In the data rows, 128 means zero.
Some points, each followed by its number:
[105 125 157 121 120 158 123 133 126  84 164 119 103 160 134 118 123  92 126  72 169 166 127 160] 0
[ 97 139 138  53  82 105 127 136 119 197  82 146 121 114  95 110 118 109 174 154 122 127 133 116] 1
[122 124 147 106 122 145 118 126 135 129 133 115 102 113  84 126  92 167 107 146 143 121 138 120] 2
[136 144 133 149 145 115 150 149 122 130 122 110 153 139 178 152 103 146 148 112 118 129 112  89] 3
[128 116 107  84 145 121 117 117 116 170 100 123 168 129 131 135 115 132 157 182 123 126 100 114] 4
[108  87  97  87 141 152  95 119 130 120 104 128 127 137 112 148  88 146 107 179 138 160 127 126] 5
[146 129 119 132 154 146 138 148 137 167 113 154 169 138 153 144 144 116 158 148 125 112 130 133] 6
[123  80 140  97 121 143 108  99 122 137 100 120 130 100  69 129 125 122 104 180 149 170 123 145] 7
[132 153 126  98 172 128 129 126 145 124 112 142 169 123 144 151  86 131  67 125  94  97 140 120] 8
[117 127 111 163 118 188 123 135 169  68 154 135  57 157 137 151 111 151 139 146 183 175 122 138] 9
[120 126 107 152 120 181 120 132 167  80 150 132  67 151 140 151 111 156 138 149 191 171 123 142] 10
[146 120 146 163 151 190 147 109 160 117 111 153 126 143 116 146 168 118 123 124 135 124 145 181] 11
[101 124 156 120 118 159 122 135 123  80 166 119  99 169 137 118 124  89 133  65 172 170 128 164] 12
[123 120 155 176 128 143 110 158 119 107 169 145 130 169 140 132 153 102 112  83 130 128 158 147] 13
[151 160 136 154 124 127 146 104 153 118  96 130 139 112 102 149 160 139 125 147 101  93 141 143] 14
[124 157 100 157 137 137 131 141 170  87 193 146 102 117 149 107 100 163  91 139 124 139 134 147] 15
[121 106 137 104 122 125 144 142 113 160 118  74 117 133 142 115  92 116 167  79 122 153 127 125] 16
[111 122 104 155 124 135 146 132  87 145 130 123 129 142 164 172 157 147 226 153 123 158 128 124] 17
[129 162 153 110 138 114 131 125 119 122 104 121 174 157 148 137 141  89 127  85  77  82 144 143] 18
[131 117 149 122 136 160 109 108 126 100 106 131 163 128 125 135 116  94  11 105 119 106 143 162] 19
[143 131 137 133 146 101 148 111 111 143 112 137 137 104 129 128 168 118 102 106 101  67 127  86] 20
[102 121  94 134 122 118 124 152 135 121 144 127  99 133 117 137  89 160 175 150 162 180 123 105] 21
[118 157  86 168 128 155  88 150 174  81 159 145  87 141 151 127 105 151 103 154 140 128 133 118] 22
[139 129 155 141 144 166 134 145 157 121 154 112 147 116 102 123 132 105  94 128 168 128 109 136] 23
[160 101 156  96  96  95 122 101  84 161 108 100 159 111  91 142 152 105 123 162 146 138 100 153] 24
[154 119 105 190 144 175 107 155 151 147 125 178  99 170 157 122 136 129 171 167 164 141 115 164] 25
[116  99 132  81 151 106 141  95 113 150 129 147 116  83  70 114 141 118 106 135 134 112 134  96] 26
[131  99 122 109 135 166 106 116 158 130 129 110  90 110  96  98 100 119  77 108 139 151 127 147] 27
[129 133 100  98 157 110 117 137 155 131 110 145 165 128 160 125  85 149 101 142 101 117 132  92] 28
[119 119 116 178 101 144 109 153 136  78 146 127  97 143 134 118 127 124 106 111 154 148 136 134] 29
[123 128  76 139 121 103  97 145 121 119 108 146 132 155 186 119 108 150 125 140 105 123 134 100] 30
[149 152 144 165 108 116 136 104 119 123  83 120 160 121 126 148 165 123 128 133  93  95 131 150] 31
[135 101 106  75 115  78 109 121  98 134 105 126 126 145 137 164  80 140 103 151 130 151 128 118] 32
[119 128 139 130 124 162 166 104 156 118 166 166 102 101 137 124 199 128 173 120 145 135 143 145] 33
New points follow, each followed by the numbers of its two nearest points above, looking only along the 6 directions in which the numbered points spread most, nearest first.
[136 145 134 146 148 113 149 150 122 130 120 107 154 140 178 153  93 149 146 113 118 130 108  84] -> 3 30
[121 126 157 104 122 146 120 127 132 130 136 113 101 110  78 125  91 166 104 147 146 119 137 121] -> 2 27
[139  99 155 115 105  92 122 132  98 177 117  87 111 104 116  96  91 145 128  92 121 141 113 125] -> 16 1
[132 138 102  97 150 111 118 135 147 132 116 147 151 128 156 125  96 148  97 139 101 115 130  92] -> 28 8
[149 125 148 173 153 198 149 108 164 113 112 155 124 146 120 148 175 117 122 123 134 120 146 188] -> 11 23
[134 104  89 108 109 143 113 103 153 123 109 137 114 122 101 116 136 151 118 123 125 127 153 120] -> 2 23
[132 101 109  78 115  83 110 119 102 135 104 127 121 140 129 164  89 138 103 152 130 149 128 116] -> 32 5
[149 125 144 168 153 193 147 112 161 119 113 156 129 145 124 148 171 117 126 125 133 120 144 182] -> 11 23
[144 147 141 159 113 112 133 106 114 126  88 122 156 120 127 147 159 123 127 134  97  99 130 143] -> 31 14
[159 142 156 140 146  83 137 137 110 184 146 127 139  87  86 113 163 132 110 140 123  61 109 109] -> 20 14
[165 101 156  89  97  90 126  99  84 166 109  99 166 108  93 141 155 101 125 163 146 137  95 150] -> 24 1
[134 104  82 108 106 140 111 106 159 123 113 141 109 120 101 111 136 155 120 121 125 128 155 115] -> 2 23
[130 167 153 108 139 110 134 125 120 121 101 123 184 161 146 138 145  86 127  79  69  71 151 141] -> 18 20
[114 149 135 102 137 100 113 133 120 108 124 137 168 157 146 114 121  80  93  65  90 101 152 141] -> 18 8
[139 103 154 114 110  95 123 131 102 173 116  91 118 105 118 102  91 143 122  97 118 138 114 125] -> 16 1
[149 126 148 167 153 196 146 108 163 114 113 153 129 143 118 147 172 114 114 124 133 117 144 186] -> 11 23
[100 168 159  63  91 103 155 145 127 189 118 133 110  94  95 106 114 109 177 138 127 123 120 112] -> 1 26
[125 151 109 155 116 154 108 134 179  82 153 149  87 119 116 107 137 133  87 133 133 116 146 128] -> 15 22
[140 143 145 113 153 116 135 118 131 140 110 128 174 106 131 152  93 127  77 136  97 115 120 123] -> 8 28
[ 98 120  95 136 121 114 122 146 137 122 143 126  97 138 116 139  94 157 174 151 167 175 125 116] -> 21 10
[120 130 138 127 125 156 162 106 149 123 163 159 109 103 139 125 191 128 173 124 143 135 136 142] -> 33 11
[119 129  74 144 119  99  93 150 118 116 112 150 130 157 192 114 109 147 124 140 106 123 134 101] -> 30 3
[133 139 131 164 112 114 145 144 134 111 125 121 122 143 141 125 148 130 156 103 126 115 131 108] -> 3 6
[122 117 152 133 155 167 171 122 164 113 198 149 149  95 126 108 130 106  68 102 132 168 148 176] -> 23 27
[142 147 144 175  96 104 146 163 120 122 126 114 102 155 135 131 130 173 165 107 126  97 142  96] -> 3 6
[117 101  98  95 117 113 103 125 113 127 113 122 151 156 139 101 118  99 130  69 102 141 153 125] -> 16 3
[135 124 165 131 128 154 108 129 114 108 109 124 144 143 120 137  96 128  18 107 115  89 161 152] -> 19 8
